Each path below is one point turned by a fixed rotation once a step. After each direction that follows a path, write how fast that rotation turns it, in deg/step (0 if it stays still).
Each turn is a multiple of 5 degrees from 10 to 175, or 0.
Each row of a path follows its step; steps can be skipped.
Rotation 1:
step 2: [  0  -1  -1   5  14  13  -6   9   2   8   7  -4  -1  -6   6   0  -4   4
  -2  -3   4 -14 -13 -10  -9   4  11  15  -4  10 -15   4  -1   9  11  -9
  14  14   1  12   2   7  -8  13 -20  -4 -14  13  -3   4]
step 3: [ 11   5   2  -9   3   3  17 -12  -5  -8 -15  -9  18   9  -5   3   6 -10
  11   7   1  17   9   0   0   4  -1 -14  -9  -2   0   6   7  16   7   5
 -10   3   7  10 -13   8  -4 -15  -3   5   1   4  -6  17]
step 5: [  9  -7 -10 -13  -6   5  15  -5  -8   2  -9   1   4  13  30  -6  -5   1
  -8   3   4  -2 -13   0   4  -4  10  -3  17  12  -5   6   5  16  -7   7
  -5  -6   5   1  15   2   5   3 -11  -1   2 -12  -1   0]
step 6: [  0  -4  -9  12  -1 -13  11  10  -1  -9   3  -4  12  17 -12  19  -1   3
   3  -6   7   2   3  -8   6  17  -2  21   2  -4   7  -2 -24   3   0  -6
 -10  -6 -14  -9 -11   0   2  -7  -4   3   5   4   2  -4]
step 7: [ -5  -5   2 -26 -14  12   7   0   5   0  -8   3 -12  -8   6   2  -4   9
 -12  -8   2   0 -16   3   4  -3  10   0 -18  -3   8   7   6  -9   3  -9
  -3  -5 -13  13   0 -26  -5   5   2   2  -2   4 -11   6]
step 9: [  3  14  -8 -12  -9  12  12   8   0   5  -4   5  13  -7  -7  15   0  -7
   6   3  -5  -5  17   4  11   2  -1  -1 -10 -14 -15   6   1  -2   9   7
   6  -1  -3   6 -15  -8   1  -4  -2 -14 -16 -18  -3  -8]
step 10: [  3  -4   1   2   0   4  -5   0  -4 -11  10   8  -7  -5  10  -6  -4  -1
 -11  14   6  22   0   6   2  11   3  -1  -4   6  -2 -11  -8  13  11  -3
  19  -6  -1   3   7  10  -3  16   2 -14  11  17 -19   0]
step 11: [  6  11  -8  -6   1  14   6  11  -4  14  -7  -3  13  18   2 -11  16   6
   7  -7   4   0   4   5  -4  -5   5  15   0   0  20   2 -11   1  -3  16
   5  -3  12  12   4  10  11  -7  -8   5  -8  -2   5  10]
step 13: [ 12 -11 -13 -13   4  -2   5 -11  16 -19  -1   4  -7   5  10   2   7   0
  -9 -16  -4   0  -6  11  -8   4  16   7 -13  19   7   9   1  -4 -10  15
   3  11   0   5  -3   7  -9  -4   9  -7   1  -2   2  -6]
[ 0 -1 -3 -1 -1  6 -4  0  1  2 -1  2 -5  1  4  3  0  3  4 -3  4  2 -6 -4
 -4  1  0 -2  4  3  1 -3  0  0 -1  6  5  1  2  1  1  1 -3  3  1  2  0  0
  2  1]
125
[-2  2 -3 -1  0  1  0 -2 -2 -2  4  1 -3 -1  0 -1  0  2  3  3  5 -1  3  2
  1 -2  1  2  3  1  6 -1  0  9  0 -3 -2 -5  5  5 -3  2  2 -1  1  0  1 -2
  1 -4]
55
[ 2 -1  0 -1  5 -4  3  0  1 -6 -2 -1 -1  3  0  1  9  3 -1  1  0  0  3  0
 -4  3 -3 -1 -1  3  3 -4  1  3 -1  6 -1 -1  0 -5 -1  2  2 -4  1 -1  3  0
 -2  3]
145
[ 1 -1  1 -1  2 -1  1 -8 -6  2  1 -3  0  2  4 -1  0 -3 -2  2  3  5 -3 -1
 -3  3 -2 -2  4 -4  0  0 -3 -3  2 -5  2  1  1 -3 -2  1 -1 -4  4 -1  3  0
 -4 -2]
160
